First come named turns, each shown by rows before and after it. For each pair of rows after them, which turns, in which order, take the first row to the second? The first pair is done for you.
turn Z175:
[ 34   8  -5  -8   0 -13  17 -12 -43  39 -12  -7  -1  19  -5   2  18  39
 -21   9 -24  21  10   3  12 -21   8 -19] -> [  3  19  14   9  -6   7  40 -21 -30  34 -12 -15 -19  10   4  -2  25  15
 -13  32  10  24  13 -10 -13 -25 -26  10]
[ -1  14 -10  11   1  -7  36  10 -12 -12  23 -12 -36 -10   2 -27 -12 -27
   3  13  -1  11  14   5 -36 -28 -24   3] -> [ 33   4 -31  -5  11 -26   6   9 -34   2  18   0  -9   2  -5 -16 -16  11
  -6 -10 -40  10   8  25   2 -16  14 -27]
[ 28  10  25  20  -8  -2 -19   8 -25   8   8  -8   2 -12  26 -29  10  25
 -24   1  -9 -22  21  34 -14 -25  22 -12] -> [ 18  20  36  27  -4  14 -13  -8 -26  13  -1 -12   2  -8  31 -24  18  28
 -20  11   0 -18  20  33 -12 -20   9   2]
[-30 -30  -1  -9   0  42   2  22  50 -21  -9   0   2  18  -1   4  -6 -36
  27  -1  28  -7   1 -32 -12   3  -7  16] -> [  2 -46 -24 -25   2  15 -19  40  38 -19  -3  12  17  20 -14   6 -19 -14
  17 -26  -5 -12   0 -20   6   3  30 -16]
turn Z643:
[ -1  24  14  30  13 -16  72 -32 -56   0   6 -15 -51   8  11 -41 -32 -12
  13  34 -13  55  24   9 -21 -45 -63   6] -> [ 45  31  24  38  26  14  47 -35 -68  13 -38 -23 -20  15   3 -38 -34  36
   1  19 -15  20  43  18 -12 -63 -36  -3]
[ 13  24 -24   0   5 -36  12  -3 -18  36  -8  -4   3  21 -31   3  32  34
 -15  13   6  20  12  16   1 -14 -20 -16] -> [  7  19 -29  -5   1 -47  17   5 -14  35   2  -2  -2  19 -34   0  32  26
 -16  12   4  24   8  11  -5 -13 -18 -17]
[ -2 -43  37 -21 -22  54 -13  33  39   3 -40 -12  18 -18 -17  -1  35  34
   6 -28  60 -37  -4 -29 -31 -18  15 -10] -> [-44 -56  23 -33 -37  23   9  44  55 -12   5  -7 -10 -24 -10  -4  32 -12
  12 -21  60  -6 -19 -36 -42  -7  -6  -5]
turn Z757:
[  4  19 -16   2  29 -15 -37 -11 -50  -2  12  55   4 -17 -39 -35 -34  15
  -9  -2   8  62  28  23  28  -4  34  -3] -> [-12  34  12  23  24  13  -8 -32 -52  13 -11  36  -7 -14 -32 -40 -12  15
 -10  28  38  67  32   8   5 -17  -1  24]
[-50  20  23  12  -1  25  31  -5  16  -5  -6 -20 -21  -7  11 -15   4 -32
   2  26  37  -1   6 -11 -33 -13 -47  29] -> [-31 -14 -16 -18   2 -12 -12  43  41 -44  34   5  -6 -21  -5 -19 -33 -48
   7 -22   5 -26   2   3 -16  -3   9 -10]
[ 21  11  28   8  -4  10   7 -21 -17  -7 -14  -9 -23  23  10   2   4  22
   8  -4 -21  10  21  21   2   9 -27  -8] -> [ 11   4  39  10 -10  22   9  -3   9 -26  -8 -14 -25  13   8 -10  -2   0
  14  -3   2 -11  28  10 -21  -2 -29   2]
[-12   7  20 -10  -4  15 -25   7  17  -4  13  21  -8  -9  13   0  10 -38
  22   2  -2 -26   4  -3 -24  -7   9  16] -> [  3   6   1 -20   4  -6 -40   3  -1   3  17  33  -2  -2  11   8   6 -24
  18 -10 -30 -12  -2  13   2   9  26  -1]
turn Z60:
[ 11  34 -23 -13  37  -2 -28 -18 -23 -39   3  24 -15   0  27  12 -11  -8
  20   1 -32   7  -6  42  38   9   9 -10] -> [ 60   3 -16 -22  15  -7 -23   8 -26  -8 -23   7  11   2  -1   2   7  33
 -14 -12 -32 -19   6  26   8 -37  27 -33]
[ -7  -3  -2  -9  11 -13  29  38   6 -12  29 -20 -52   6   4  11  10 -50
   4   0  -7  10   3  -7 -18 -30 -24   1] -> [  3  -5   2  -8  18   5  11  51  20 -28  24 -21 -39   1  -1   8  -3 -47
   7 -12   1 -18  11  -5 -20 -36  -7   0]
[-12 -10 -11  -5  -5  -8 -15  11  21 -33  36  15   5 -14  12   5 -15 -33
  19 -16 -13   4 -13   3  15  46  17 -10] -> [ 30 -36  -8 -14 -26 -22  -4  31  12   3  14   0  20 -11 -11  -4   6   4
 -14 -22 -17  -9  -4 -13 -13   4  29 -32]
turn Z153:
[  5  28  11   9   8  35 -16 -11  10 -54 -43   3   4  -1  14   5 -11  16
  69 -13  26 -26  24  18  22   4  12  36] -> [ 33  27 -28  -4   3 -37  25  -1 -40 -36 -14   5 -36  -6   6 -18 -20  15
  48  -5 -15  11  41  36  -8 -37  11   6]
[ 36 -25 -32  -4  -1 -38   6  16 -14   4   9  -4   5   2   6  -8   1  16
 -16 -18 -31  16  -1  10   0 -10   1 -35] -> [  6 -39   7   7 -23   6  12  17  28  10  -9 -24  18   3   4  -5  31   9
 -17  -6  18  -3 -14 -28 -21 -10 -25  -5]
[-32 -27 -15  -3 -22 -17  10  15 -20   7  25  10  -5   4   9  -3  12 -46
  -3  15   4  40  -7   3 -41   7 -16   0] -> [-45 -21   4   6  -9  27 -26   8   7 -10   8  12  21  10  14  15  14 -44
  13   6  18  13 -16   1 -10  40  -6  17]
Now pairs of rows:
(two turns a pair)
[-32 -21   2 -13 -15 -46  34  13   3  13  40  -1 -37  -2  -5   1  28 -38
 -14   4  -2  47 -21  -7 -14  -7 -40  -4] -> [-40   1  38  17   6  34   3  17  40 -29   8  -9 -17 -14   4  -1   7 -45
  10   3  46 -18   4 -12 -22  -8 -34  28]	Z643 then Z757
[-16 -21  38  -2 -11   7 -11   8  11  22  -7 -17  16  15 -21   3  13 -12
  -5  11  -4  11 -34 -19 -16 -10 -13   2] -> [  4 -14   7 -10  -1 -29  -5   8 -22  21   8  -7  -1  12 -21  -3  -4 -10
  -7   6 -36  32 -24   3 -13 -20  -2 -18]	Z153 then Z153
[ 17 -51  -4 -16 -16 -27   2  38  12  14   3   0  25   9  -4   9 -20   9
 -24 -47  -6 -14 -14 -19  11   0  38 -30] -> [ -5 -41   6  -6 -11  -4  -4  43  38 -19   9  -1  20  -2   4   6 -33 -20
  -4 -43  18 -32 -11 -25   5   9  34 -11]	Z643 then Z60
[-31 -51  29  -8  -9  12  31 -44  -7 -23   7   6 -29  17  31 -19 -29 -55
  30   2  21   4 -11 -11 -47  28 -24  26] -> [ 10 -50  11 -19   7   4 -12 -65 -43   5 -16  21  10  42  30   2 -25   4
  18 -25 -31  10 -24  19  21  56  17  -5]	Z175 then Z175
[ 27 -10  13   0  10  -8  26  12 -15   8  -9  -2   1 -11  -2 -13  -8  14
 -22   4   2 -14  13 -12 -24 -41   4 -23] -> [  2 -16  -5 -14   3 -33  32  18  -5  -5  26  10 -14 -14   2 -11 -17 -18
 -12   2  -5   7  -2 -12 -18 -22  -3 -25]	Z643 then Z757
[ 21  35 -37  11  56 -26  -2   4 -63  -7  37  16 -21 -18  10   4 -20   2
   3  16 -51 -24  20  39  31  -6  24 -11] -> [-15  42 -16  25  47  -6  28   7 -39 -23  47   5 -48 -32  18  -8 -16 -40
  12  42  -9 -24  28  17 -12 -21 -16  19]	Z175 then Z175
[-19 -17  19  -3 -20  24  -9  -2  20   2 -12 -10  11  11  -4  10  18   6
   2   2  10  -7 -21 -24   5  15  -4  18] -> [ -1 -17  -3 -12 -26 -25  22   6 -11  16   6  -9 -18   4  -9  -6  16   4
 -11   9 -12  19 -10 -14 -19 -14 -10  -2]	Z153 then Z153
[  8  14   4 -11 -21 -30  38 -25 -21  31  -2 -23 -24  27  -3   7  18   8
 -26  10 -12  61  -3  -8 -25 -28 -38  -6] -> [-17  19  26  -1   6  49 -43  -9  50 -45  -6  -6  22  17   6  25 -20 -19
  17 -26  18 -16  -6  -5  18  23   1  17]	Z757 then Z153
[-25  -9  -9  11   6 -11  -7   9   4 -29  20  -6 -17   5  17  -1   3 -12
  13  -2   5  10 -32  -3   7   5  -4   5] -> [ 14  -9   6  17   7   8 -14   3 -12   0 -20 -17   5  14   7   1  15  35
  -6  -4   7 -10 -20  -6   5 -21   7  -4]	Z643 then Z60
[ 25  19   2  14  18  10   1 -12 -16   2 -12  -9  -8  -3  12  -7  -7  10
  -4  10   6  -9  12  14  -9 -23  -4   6] -> [ 23   6   0   9  11   4   0   4  -6  -6  -4  -8  -7  -8   7 -13  -8   1
  -8   7  11 -18  13   8 -23 -33   1   2]	Z153 then Z175
[ 42  14   0   7  16   2   6 -33 -47  36 -26 -12  15   4  -6   3  17  54
 -11   6 -15   7   0   8  10 -16  10  -9] -> [ 33   3  17  13  -2  12  33  -7 -19  22 -20 -24   0 -14 -12 -14  16  25
 -13  16  21 -15  13 -18 -46 -51  -9   4]	Z175 then Z643
[  8 -12 -10  -5   7 -13 -23  14   2 -22  26  -9  -2  -1  -9  20 -18 -20
   1  -8  -8 -13   2   3   4  -2   8  -3] -> [ -7  -3  -7   2   3 -19   0   2  -8 -13  29 -15 -19   0  -3  18 -10 -30
   3  12  -4   8   0  -2  -8  -5 -18   7]	Z643 then Z153
[ -4 -31 -27 -31 -26 -49   4  49  24  -4  34  16  -6  11 -12   0   0 -12
 -18  -6 -18  10 -26   4  10   9  19 -18] -> [-11  15  -9  -3  18  16 -33  20  29 -42   7  19   8   8   9   8 -30 -13
  13  -6  -3 -24  -7  32  41  38  30   7]	Z757 then Z60
[-18  -8  -7  26   1 -18  13  28  13  -5  -2 -11 -16  50  16  22  19  15
  11 -23 -10 -28  -3  22   7  29  -8 -29] -> [-20  -5 -10  29   2 -16  14  32  16 -20   2 -10 -19  45  17  18  10   5
  15 -23  -5 -33   1  24  -1  25  -6 -26]	Z153 then Z60
[ 10  -2  -5   6  -4 -31   6 -29 -17  -1  44  26 -20   3  -6  -5  10 -33
 -14  13 -21  27 -23  -5   9  25  -2   0] -> [ -4 -23  11   7 -16 -12  -4 -10  19 -11  47  21  -3  -3 -11  -5  17 -45
 -14   7   4   3 -32 -28   0  28  -2   8]	Z153 then Z757
[  2  -5   4   6  -9   3  32 -10  -8  21  -9  -4  -5   2  -6 -11  22  11
 -11  18  21  -2  21 -17 -35 -48  -5  -2] -> [-37  -3  -7   2  -5  -5  29  -7  12 -11  24  10 -21  -4   7  -7   5 -34
  12  18  21  11  10 -16 -27 -19 -13   8]	Z757 then Z643
[ 43  20 -57 -22 -21 -55   8  38 -28 -25  40   6 -21 -12 -34  14 -16   3
 -12 -15 -24   7  18  -5 -27 -18  37 -34] -> [ -4  79 -43   9  17 -13   3 -28 -46 -36  25  11 -36   3   5  35 -19  -9
  25  13 -15  34  14  18  18  35   1   7]	Z60 then Z643
[  4   6  -7   1   7  19 -21   3  -6 -32  17  16   0  20  -1  -7   3 -18
  13  -7 -16 -27 -22  -3  13  26   5 -20] -> [-12  14   4  11   1  24   8  -6 -10 -25  17   6 -19  18   5 -13  10 -29
  13  13   2 -13 -17 -10  -8  15 -24  -2]	Z757 then Z175
[  3  19 -24  -8  24   9 -27 -11  -9 -20 -11  10  18   4   5  10  -7  13
  -5  -2  -4  -6   2  15  31  13  37 -11] -> [-16  12 -20  -7   9   4  -1  16  14 -45  11   5  -9 -16   4 -11 -16 -28
  -3   8  22 -14  11  -1 -15 -12  22  -1]	Z175 then Z175
[-55 -31 -23 -43   7 -17  -6 -30 -15 -33   2  41 -10  -2 -31  -6   1 -16
  12 -10 -28  22 -25 -43  25  30 -17  12] -> [-50  -7  12 -17  21  41 -12 -49 -11 -32 -44  25   3   2 -23  -7   9   4
  15   6   6 -11  -8 -46  16  19 -29  39]	Z643 then Z757
[ -8  27   8   5 -23   3  32 -24  -1  27  -2  -1   3 -10   9   8   4   3
 -18   6  16  40   6 -19 -15  -4  -3 -23] -> [ 12  18  13   5 -24  12  20 -10   5  23 -14  -7  18 -14  -1   4  -1  16
 -23  -4  21  13  17 -24 -23 -19  13 -30]	Z60 then Z60
[ -2 -22  17   3  -1   6 -21  -7  12  14 -12  16  19   1  -9   8   8  32
   0 -29 -15  -5 -34 -17  28  15 -14   4] -> [-31 -17  25   8  -7   9   2  -3  25   0   4  11  -5 -11  -4  -3   8  -3
   6 -12   8  -1 -31 -30   0   7 -38  23]	Z60 then Z175
[-17  38 -41 -39  13  -8 -11  14 -29 -20  20 -41 -12  11  -6  10 -28 -18
  -6  46 -23 -16  14 -16   7  -3   9  42] -> [  9  30 -36 -39   8  -2 -14  26 -29 -12   2 -47   3  10 -17   6 -26   5
 -18  39 -21 -36  22 -20  -6 -23  21  32]	Z757 then Z60
[ -7 -27  -7 -23 -32 -24   1  14   0  41   5 -14   7  37 -18  19  30 -14
 -13  10  -8  28 -38 -26  18  29  -8 -22] -> [-24  -7   8  -5  -5  31 -34  25  38 -21   2  -7  17  20  -6  18  -7 -43
  21   1  23 -25 -19 -21  23  44   6   2]	Z175 then Z60
[-11  40 -28 -26  42   9  -8 -18 -22 -33  -5  14 -29   3  13  11 -13   2
  -7   3 -20  19   1  28  12  21  -1   5] -> [-27  38 -22 -25  36  15   2  -6  -6 -46   4  11 -39  -8  13   1 -19 -21
  -2  10  -4  11   5  16 -12  10  -9  14]	Z175 then Z757
[  9   7  10   2   8   4  -7 -13  -3  -9  -7  -3  -4  15   4   4  -3 -12
   6  -3  -4 -11 -10  10  13   9 -16  14] -> [ 18  -6  17   2  -3   5  -1  -4   0  -1 -13 -11   0  12  -6  -1   6  -6
  -2  -2   5 -21  -3  -2  -6 -12 -18  13]	Z60 then Z175
[-28  10 -14  -5 -10 -41  26  -6 -17  -2  34   8 -39 -15   1  -1  -6 -26
   6  11 -21  34 -19  13   6   6  -7 -11] -> [  9  21   9  12  18  22 -36 -11  -8 -11 -20   6  18  -7  -3  11 -15  22
  10 -14 -15 -28  -4  24  43  14  36  -9]	Z60 then Z175
[ 30  -6 -29   8 -24 -41  45  -6 -15  15  21  -2 -29  18  -1 -15 -17  -2
  10   0 -28  21  24 -20  23 -34  25 -33] -> [ 20  17  -5  28 -19  -8  60 -34 -22  29  -6 -16 -31  24   9 -13   0   7
  14  24  -5  24  30 -26  15 -39   0 -12]	Z757 then Z643
[ 15  35  10  18  51  13  -6 -21 -34  -8 -34 -17 -15 -24 -10 -19 -18  31
 -16  22 -11  -8  61  37  -2 -40  -9  -2] -> [ -2  20   6   8  26 -16  30 -21 -38  12 -16 -21 -38 -22 -11 -23   3  18
 -27  38  -9  28  47  18 -22 -47 -37  -1]	Z757 then Z60
[-23  17   4   9  -4  -6   3  11  29   3  -4  -8 -27   3   3  -2  -7 -33
  23  -1  31 -24  21 -12 -11 -23 -10  46] -> [-29  18   0   7  -9 -19  16   4  20  14   1 -10 -34   8   6   1   0 -35
  20   6  25  -6  16 -13 -10 -19 -21  46]	Z60 then Z60
[-40  -1   9 -27  23   7  11 -20 -14  23  20  -7   2   2  25  13 -10  -6
  -9  27 -12  21 -23  23  37  43   3  -1] -> [  5 -36  -3 -46   8 -10  -2  22  -6  27  18  -6  23  -6  -1   1 -16  15
 -30  -1 -23  -9 -13  17  19   7  41 -33]	Z643 then Z643
[ 19  26   6   9  18  24 -25  -3  -1 -19 -12   4  17  12   3  -1 -17  14
  14 -21  -8 -31   6  19  24   5  26   2] -> [ -1  18  19  11 -14   4  38 -18 -14  25 -10 -16 -11  16   4  -9  24  10
  -4  16   9  13  -5  -8 -17 -20 -26  16]	Z60 then Z175
[  2  17 -26 -16  11 -21  -3 -36 -47  16 -13  36   2  20  12 -16 -10  18
  10 -10 -46  44  -9  27  48  25  -8  -2] -> [ 33  -1 -22 -23  -2 -26   3 -21 -48  35 -28  26  16  20  -4 -22   3  43
 -10 -15 -46  31  -3  16  30  -3   3 -16]	Z60 then Z60
[ -5  16  -5  -1  26   9 -10 -23 -16  -3 -29   6   3  10  18  28 -11   7
  15   1 -15  10   1   4  26  30   0   5] -> [-19   2  18   3   2  21  15 -16   1  12 -36  -8   0   8  13  22  14  -1
   4  17  16   6  -1 -25 -10  13 -24  19]	Z153 then Z153
[ 35 -16   0   3  10   4 -19   0 -11  21 -18  -6  12  -9  -3   2 -13  25
 -13 -11   8 -30   0  -8   2 -11  10 -18] -> [ 34 -15   1   6   5   0  -6  -3 -15  30 -20 -10   7  -8  -4  -1  -5  26
 -19  -3  13 -21   2 -12  -8 -20  -3 -16]	Z153 then Z757
[ 14   2 -17  -4  -4 -25  -1   8 -15 -14   6   3 -13  16   5 -37  -7 -20
   3  12 -21  17   8  -6 -17  -5 -15  -2] -> [  4  -5   8   0 -16   0   2  -2  -2   7 -17  -9   2  24   5 -30  23  -5
  -4  22   0  14  -3 -26 -20  -2 -31  13]	Z175 then Z153
[ 47  -7 -12 -20  -7  -8 -15  13 -36  16 -28   2 -10   4  16   8  -4  30
   4  10  -5   4  27  16 -21 -10  16  -5] -> [ -1  13 -13 -12   1  -7  -1  -1 -29  -8  -3   8 -39  -1  36  10 -15 -15
  26  27   6  25  20  17 -21  14 -11  19]	Z60 then Z175
[ -7   0  16  18  -3  45 -30  15  35 -10 -27   9  25 -13  -9   5 -13  -5
   8  -2  36 -41  -4   4  -6  -1  -8  24] -> [  6  12 -40  -1   9 -30 -10  18 -11 -19  21  29 -17 -18  -4  -5 -46 -23
   9  -7 -21   5   4  42   1   1   2  -9]	Z153 then Z643
[ 25 -12  13  -2  -3 -11  -2  11   0   2  -3   4  -1 -26  -4   0 -19   1
 -11 -11  12  -4  -6   3 -20  -9  28   6] -> [ 20 -11  27   2  -9  -5   6   2   0  18 -15  -4   4 -19  -2   5   2   9
 -15  -3  19   3 -13  -5 -19  -8  16  12]	Z757 then Z153
[-24   6  27  -1 -11   2  -8  -2  19   1   4   8   7  -5  -9   9  18  -5
  21  -8  -3   9 -11   5  -2  35   5   9] -> [-13  -3  16  -8 -14 -12 -15  10  18  -2  11  12   9 -10 -18   7  10  -2
  19 -18 -15   5 -10   9   0  32  20  -3]	Z175 then Z175
[  3  11  -1   6  13  19   9  -7   0 -26  -5   6  -1 -12   9 -18 -27 -32
   9  13   7  -3  17  12 -19 -12 -12  15] -> [ 29 -15 -12 -10  -2  -6   9  14  -7  -9  -3   4   8 -13  -7 -22 -21 -15
 -10  -1  -7  -6  15   5 -27 -31   5  -8]	Z60 then Z757
[-15 -28  22 -11 -19  34  19  57  33   8 -14 -22  18  -9 -13   8  21  -3
  -4  -1  23 -28  -6 -29 -24 -18  -7  -6] -> [ 20 -15 -22 -25  -9 -27  33  57 -20  13  11  -8 -10 -13 -15  -3  -5   3
 -12 -11 -27   0  11   6 -22 -35   9 -39]	Z153 then Z153
[ 33  32 -19  13  21   8 -24  -2 -33 -28  14 -13   3 -37   0  -6 -32 -29
  44 -10   3  -4 -18  40  13  23  11   3] -> [  7  15  17  21  -4  43 -11   4   2 -19  -3 -32  13 -40  -3  -5  -2 -37
  41   6  49 -19 -28   3 -13  16 -15  28]	Z153 then Z153
[ 27  -3  13   0  -7  14  13   5 -22  19 -16 -19   4   0 -23 -26  -7  27
 -15   0  25 -29  54   0 -37 -61  11 -15] -> [-16   5 -27 -14  -4 -45  31   1 -33  -7  49   4 -39  -4  -6 -23 -26 -28
   3   3  -5  27  34  19 -18 -23  -4 -21]	Z60 then Z175
[ 12  -8  23   9 -13  15 -11  13  33  23 -35   7   4   8   1  -7  -5  11
  -1   5  28 -42  -2 -26 -43 -33  -3 -15] -> [-35  -6   9   3 -20 -13  11   5  40  13   6  15 -27   6  14  -6  -6 -35
  14  17  25  -2 -21 -28 -42  -8 -30  -7]	Z643 then Z60
[ -8  -2 -13  -2  -3  -5 -22   3 -41  25 -20   3  -5 -19  10  -2  -6  31
 -14  19  -8 -13  22  36  17 -11   9   6] -> [ -8  -9  -5   0 -12   3 -13  19 -28  20 -20  -6  -8 -25   3  -9  -3  24
 -20  23   8 -24  29  23  -8 -28   3  13]	Z175 then Z643
[ 14 -29   8  -7 -13  -7  -1  18 -16  -1   4  16  18  -6  -9  -1   9   7
 -11  -8 -13   1  -2  -6  -7 -11   8  -8] -> [  5 -22  20   2 -16   4  12   7 -17   7  -7   7  12  -6  -4  -2  19   7
 -12   4   2   6  -2 -12 -19 -18  -9   5]	Z757 then Z757
[-19  -2   1  -8   1  -8 -10   4   6  -7  28   5  -6  -5  -3   1  -8 -14
   7 -17  12  -9  -6  -5   7  12   3  -4] -> [  5  -7   0 -13  -7 -20  -1  -1 -14  23  12   0   0   2 -10   0  10  14
 -11 -15   0   0  -9  -7   5  -2   3 -16]	Z60 then Z757
[ 16 -10 -26 -27   2 -20  25  -9 -14   5  52  -4 -17  10   7  -4  15 -30
  36   3 -31  28  -8  23  11  31   8  13] -> [ -2 -10  -4 -16  -6   6  39  -2  11  -4  50 -15 -24  -2   7 -14  18 -50
  39  18   5  10   1   1 -23  15 -11  34]	Z757 then Z757
[ -2  37   5  23  30  28   8 -10  27 -29 -15  11 -14 -22   3  -8 -13 -37
  11  -6 -11 -39  20  23 -28  -2 -12 -17] -> [ -4  29   9  23  21  24  21  -4  27 -22 -16   6 -21 -24  -1 -13  -6 -40
   5   0  -7 -37  20  14 -44 -15 -20 -16]	Z153 then Z153
[ 13  -4  -8  15   8 -21   9 -14 -26  21  -5   6 -21  -4  -8   8   3   1
 -12  -2 -19  13   7  18   4 -17  -5  -4] -> [ 28  -7  -5  16   8 -13  -1  -2 -19  14 -13   4 -10  -7 -13   3  -3  10
 -14 -10 -14  -9  13  14  -1 -26  10  -5]	Z60 then Z60
[ 15  23   3 -22  19   6 -30 -21 -34 -14 -10  -9  -7  24  18   7  -9  26
 -14  -2 -39  -6   6  -6  15  30   3  22] -> [ 33   0  15 -24   1  11 -22  13 -12 -14 -15 -21   0  11  -1  -9  -4  29
 -29  -7 -16 -37  19 -27 -27  -8   9  18]	Z757 then Z643
[-35  34   7  16  25  42   0 -18 -19 -31   8 -12 -39  11  27 -13 -22 -15
  35  28   8   0  19  30  11  19 -21  23] -> [-28  19 -11   5  16  11  12  13 -16 -45  34 -10 -56  -2  16 -27 -37 -33
  29  22   1  -1  27  27 -16  -4 -12   9]	Z153 then Z757
